[166  85  98 103 114  84 120 118 160 130  72 118 147 169]
[128  80 183 143 183  67 116 123 120 124 120 157 159 116]
[118 173 136 111 141 194 144 148 118 117 189 139  87 112]
[137  91 111 144 105  68 118 106 140 143  67 108 171 151]
[138  99  94 142  94  84 117 104 142 144  62 101 159 146]
[153  82 109 133 133  55 124 105 139 145  81 116 164 141]
[118 178 142 121 138 199 139 150 119 116 182 144  90 116]
[120 181 126 165 122 112 120 117 171 106 155 130 199 155]
[147 153 124  81 151 189 141 146 139 106 180 146  87 144]
[178 110  94  63 132 140 133 137 168 108 126 132 113 178]
[139  77 111 136 109  70 112 111 132 140  58 112 150 137]
[ 80 157 163 187 128 132 124 130  89 151 148 132 134  73]
[101 101 132 181 105  74 116 104 114 149  78 110 168 111]
[ 91 155 138 144  54 198 110 137 112 121 118 120 106 140]
[128  92 120 152 105  70 110 110 133 146  67 111 168 139]
[117 193 134 155 134 142 123 128 166  98 184 137 171 142]
[145  82 112 136 128  54 119 103 137 144  70 114 164 143]
[134  97 141  83 140 169 144 144  86 141 136 133  50 100]
[117 169 146 115 149 192 144 151 116 116 190 144  93 108]
[119 201 132 150 137 148 133 128 160  97 189 138 165 143]
[106 173 146 122 118 201 130 149 114 112 174 140  93 117]
[138 104  90 135  83  89 113 106 147 144  63  99 156 147]
[ 79 158 158 180 132 146 130 127  90 144 163 130 126  72]
[139  62 123  97 120 121 130 129  89 155  76 120  72 112]
[116 199 138 147 139 166 136 139 152 102 199 141 152 130]
[141 162 129  97 153 194 146 151 132 105 190 149  87 127]
[ 85 170 166 165 140 162 134 135  98 137 179 133 116  81]
[113 175 143 124 145 191 142 143 115 118 189 146  91 104]
[ 81 131 156 193 115 100 116 115  93 156 115 117 156  84]
[145  61 114 118 116  83 121 113 112 151  61 114 122 125]
[ 94 168 142 139  71 206 118 142 111 113 136 124 101 134]
[132 115 114 156 109  64 114 105 154 132  86 114 193 152]
[121 101 114 148  70 100 103 110 133 135  58 109 156 152]
[128 147 114 169 113  78 111 105 168 116 111 124 202 164]
[125 167 142 107 150 189 145 153 123 112 193 145  90 118]
[139  93 102 143  98  75 114 115 141 141  60 107 160 147]
[115 178 145 121 146 187 143 143 129 112 200 145 105 115]
[ 91 153 137 148  55 192 109 135 116 116 109 115 113 136]
[136 124  72 134  69 107 119 115 144 143  69  90 143 153]
[138 104  88 137  78  90 117 113 145 143  61  96 152 151]
[122  92 121 160 101  63 110 105 127 147  63 109 168 132]
[ 80 133 155 194 119 104 118 117  88 156 117 115 152  82]
[146 159 128  87 152 187 139 149 139 107 183 146  82 135]
[139  53 118 115 116  86 124 120 107 152  58 115 109 125]
[154  87 100 124 111  74 118 111 150 133  65 112 159 156]
[122 151 116 169 111  85 111 111 169 117 118 120 207 159]
[122 102 195 134 196 106 131 136 114 114 164 169 132 107]
[ 94 111 148 187 109  82 115 110 106 156  94 118 165  97]
[135  88 111 145 108  68 112 110 143 135  69 113 173 150]
[138  91 112 145 109  67 113 109 145 138  68 113 174 146]
[165 113 123 109 212  77 158 123 135 138 167 148 129 109]
[121 183 121 114 127 198 143 146 123 120 186 130  86 117]
[139  69 130  85 130 137 134 135  88 154  92 123  61 102]
[106 174 151 131 147 187 138 146 111 122 190 143 102  99]
[117 193 129 161 128 136 126 127 166 102 177 136 181 150]
[162 109 123 109 208  74 154 127 140 134 161 143 133 107]
[144  84 110 138 110  65 110 106 142 142  63 115 166 146]

[145  82 112 136 128  54 119 103 137 144  70 114 164 143] 0
[117 193 134 155 134 142 123 128 166  98 184 137 171 142] 1
[162 109 123 109 208  74 154 127 140 134 161 143 133 107] 0
[128 147 114 169 113  78 111 105 168 116 111 124 202 164] 1
[106 173 146 122 118 201 130 149 114 112 174 140  93 117] 0
[139  69 130  85 130 137 134 135  88 154  92 123  61 102] 1
[122  92 121 160 101  63 110 105 127 147  63 109 168 132] 2
[138  91 112 145 109  67 113 109 145 138  68 113 174 146] 1
[106 174 151 131 147 187 138 146 111 122 190 143 102  99] 2
[ 80 157 163 187 128 132 124 130  89 151 148 132 134  73] 2
[145  61 114 118 116  83 121 113 112 151  61 114 122 125] 1
[178 110  94  63 132 140 133 137 168 108 126 132 113 178] 2
[134  97 141  83 140 169 144 144  86 141 136 133  50 100] 1
[118 173 136 111 141 194 144 148 118 117 189 139  87 112] 3
[165 113 123 109 212  77 158 123 135 138 167 148 129 109] 0
[119 201 132 150 137 148 133 128 160  97 189 138 165 143] 1
[135  88 111 145 108  68 112 110 143 135  69 113 173 150] 1
[ 80 133 155 194 119 104 118 117  88 156 117 115 152  82] 2
[132 115 114 156 109  64 114 105 154 132  86 114 193 152] 1
[121 101 114 148  70 100 103 110 133 135  58 109 156 152] 0
[125 167 142 107 150 189 145 153 123 112 193 145  90 118] 2
[154  87 100 124 111  74 118 111 150 133  65 112 159 156] 2
[115 178 145 121 146 187 143 143 129 112 200 145 105 115] 1
[166  85  98 103 114  84 120 118 160 130  72 118 147 169] 2
[120 181 126 165 122 112 120 117 171 106 155 130 199 155] 1
[136 124  72 134  69 107 119 115 144 143  69  90 143 153] 3
[122 151 116 169 111  85 111 111 169 117 118 120 207 159] 1
[117 193 129 161 128 136 126 127 166 102 177 136 181 150] 1
[101 101 132 181 105  74 116 104 114 149  78 110 168 111] 2
[122 102 195 134 196 106 131 136 114 114 164 169 132 107] 3
